Turns in one plane each, and the order they were made in; the first pair answered:
turn U:
[-11   4 -29 -22   0  -3 -12 -27  -4   1  30  14] => [ 10 -18  -2 -29 -24   1   7 -28 -16  16   6   2]
[ 16 -16  22 -12 -19 -16 -18  -3   1  -1  31  -7] => [ 24 -19  27 -12 -15 -17 -13  11   6  -5   6 -16]
[-18  -1 -24  22  29 -21 -31  11  13 -28  -4  -2] => [-20   2 -29   8   3 -11 -23 -25  -8 -13  35  18]
turn M:
[ -6  16   2   2   8 -17 -37  16  11 -11  -2  -7] => [  9   3  12  -3 -11 -12 -39  16   6  -8  -6  -5]
[ 34 -43  43  13  10   8  22  12  13  -4 -46 -29] => [ 32 -36  35   8  -8  20  48  -2 -17   9 -22 -22]
[ -9   0  -8 -13 -14   3  23  -5  -5   3  12  10] => [-15   4 -19  -7  -6   3  20   3  -2  -3  11  17]
[ 19 -21  17  -6 -15  -4 -10  11   9   2 -13  -5] => [ 16 -17  15  -9 -30   3  10  -5  -7   7   0  -4]
turn S:
[ -4   6   9 -10 -15  11  -8 -11   4  -6  17   0] => [ -5   3   9 -11 -23  13  -4  -4   5  -5  13   1]
[-13  20 -28  13   3   8  22  -7  -5  10  14  -4] => [-16  20 -32   8  -1   6  21 -13  -8  11  20   0]
[ 21  18 -11  23  10   1  39   5 -23   9  -6  -5] => [  7  23 -17  27  21  -2  33   2 -17   2  -2  -5]
[ 26 -22  22 -10 -22   8  -8  10  13   9 -28 -13] => [ 20 -13  19  -2  -7   6  -1  20  19   3 -37 -16]
turn R:
[ -1 -26   0 -17 -25   1  -3 -11   6   4  13  10] => [  2 -13   3  -8   4   4  27  14   1  -3 -18 -11]
[-13  20 -22 -10   0   3   3 -28 -13  -1  38  18] => [ 26  -9  13 -23 -32  10  19 -17 -17  15   9   2]
[  9  -2   5   4 -10  -3  -1 -10  -9   6  13  -2] => [ 10  -2   8   7   0   0  10   1 -14   3   4 -12]
[ 21 -24  25 -15 -27  -1 -24   0  11   1 -10   2] => [ 10   5  12  11  24   2   9  29  15 -13 -30 -19]
Now pairs of rows:
(2 to 3 turns a pair)
[-17  36 -19   2  16 -14  -5 -15   1   8  35  -6] => [ 19  -5  18 -11 -23 -11 -36 -12  15  14  12  -7] : M then R
[-42  37 -14  26  33 -15  18  16  -3   2  12   0] => [ -9  -6  27  13   9 -26 -27  40  36  -2 -32  -9] : M then M
[-20  36 -48  23  36  -7  20 -18 -21  15  46  11] => [ 55 -40  32 -17 -31  -2  18   6 -11  36 -23 -15] : R then U
[ 25 -14  44 -11 -18  -4 -10  12   7 -10 -17  -4] => [ -2  22   9   4  -2   6  38  -1 -34   1  17  -1] : M then M then R
[ 11  33  -9  -2   5  -1  56  -1 -24  -5   4 -10] => [  0  19 -16 -11  -2 -21 -39 -18  19 -20  30  23] : M then M then R
[ 22   8  22   9  21 -14  13  31 -11 -10 -66 -39] => [ 27   7  25   0  -3  -3  46  15 -38   6 -48 -36] : M then M
[-19  19 -42  -7   8 -20   4 -55 -21  -3  57  26] => [ 39 -49  31 -24 -24 -30 -42 -18  30 -11 -26   5] : M then M then R
